Named turns come first, each shown by rows before and after it. Which turns, in which order, take the first row of each pair that follows to the second? Write the first one first, as in the answered first pair.
k_968:
[  1.3  13.0  -2.9  11.2   4.6 -10.1  -7.4 -14.0  -9.1 -11.5]  ->  [ 12.7   0.7  -9.3   5.3 -13.0  10.1 -13.7  -8.7  -5.5   5.8]
[ 1.1 -9.1 -7.1 -3.9 -6.8 10.2 -4.6 10.6  2.7 18.4]  ->  [-18.3  -0.4  -0.3   1.3  14.0 -12.9   3.6  12.3  -2.4   1.4]
[ 15.7   9.7   9.0  10.1   1.1  -7.9   9.7 -29.3  -7.2 -22.4]  ->  [ 20.2 -13.9   3.8  -2.5 -23.3  22.5  -4.1  -6.1   1.7  14.3]
k_774:
[-10.6  26.8  -7.9  -6.5  27.2 -20.0  -2.4  18.7  -7.7 -19.2]  ->  [ -5.8  16.8  -9.8 -33.9  -4.2   1.0 -14.4   4.2  16.7  25.8]
[ 16.2 -16.5  -8.5  30.3  15.2  14.8  -0.7  28.9 -36.8 -47.0]  ->  [-21.8 -36.4  -3.3 -10.9  -4.3  19.5 -15.3  55.1  -5.0  27.3]
[-10.7   8.6  -3.3  11.7   9.8  -2.4   2.2  29.0   6.2  -8.3]  ->  [  1.5   6.0  -4.7  -2.1 -14.7  15.5  -6.9  10.0  21.7  17.5]
[  3.1  -1.5  -0.9   8.3   9.6  -0.8   4.0  -3.7   0.6 -15.9]  ->  [-14.2  -7.8   0.1  -5.0   7.7  -2.6  -2.3   6.0   8.3   6.0]
k_60:
[-14.1   8.9   8.0  -3.5  12.2 -23.0   4.0  -1.8   1.9   2.0]  ->  [-16.2  -0.2   6.6  -2.5  11.2 -18.3  -1.1  16.7   0.9   7.3]
[ -9.8 -15.3   2.1   3.7   2.4  12.4 -15.4  37.8  -9.9   6.9]  ->  [  8.8 -16.6   0.8  -2.7 -16.1  29.5 -17.4  19.2  -1.0  18.7]
[ 18.3  11.1 -12.8  23.3   7.7 -18.8  11.7 -21.6  -2.8 -24.9]  ->  [  3.7   4.3 -11.4  26.8  18.4 -23.5  11.8   4.7  -9.2 -27.8]
k_47:
[ 17.6  14.6  -2.4  -3.6   2.1  -4.6   1.4 -34.2  12.9 -12.2]  ->  [ 29.7   5.7  -7.8  13.7   5.5   6.7   0.6 -12.4  -1.5 -27.2]
[ 17.0  -1.0 -11.9  -3.8 -20.5 -11.9   7.5 -22.6  10.1   4.6]  ->  [ 25.6 -12.2 -16.2   9.1 -18.6  -1.2   7.4  -4.7  -2.5  -8.6]
[ 19.3  12.8  -6.3  -2.6   2.5   2.1  -7.1 -16.9  -3.1  -8.6]  ->  [ 17.5   6.0  -9.0   5.6   7.4   3.0  -6.4   1.8 -12.3 -14.3]
Pairs:
(2 to 4 turns a pair)
[-11.9 -34.5   6.4   6.0 -19.5  25.1 -29.8  58.4   7.3  55.3]  ->  [  3.8 -32.1   5.2   3.9 -30.1  34.4 -30.6  43.3  11.8  60.0]	k_774 then k_774 then k_774
[-13.1  21.0  -2.2   7.2  16.8 -25.0   9.4 -13.0  -1.1 -20.0]  ->  [  1.9  15.5  -5.2  18.1  15.6 -14.2   9.5  -8.3  -9.2 -30.5]	k_47 then k_47 then k_47
[ 18.5  16.7  17.3  -0.3 -13.2 -15.5  -7.7 -35.9  21.5  -5.0]  ->  [-12.8   7.5  21.6 -16.7  -8.9 -22.8 -14.4  -9.4  30.1  22.4]	k_774 then k_774
[  8.1   5.6   5.0 -19.5 -24.7  14.7  -3.0 -25.9  15.4  27.8]  ->  [ 21.7 -17.5  -5.4  11.8 -13.9  33.1  -4.1  24.6 -14.4  -1.1]	k_47 then k_47
[  6.3 -14.4  -2.8 -12.7 -12.5  19.7  -5.4  14.6  -7.1   9.0]  ->  [ 14.4   7.0   0.6 -13.3 -11.4   8.7   3.3 -26.6  -0.6  -5.2]	k_60 then k_60
[  4.8  -7.8  -1.9 -33.7 -13.6   2.5  -6.0  -4.9  29.6  36.0]  ->  [ 47.7 -12.9 -12.3   1.9 -13.4  25.0  -1.6  -1.1   0.0  -8.1]	k_774 then k_60 then k_968
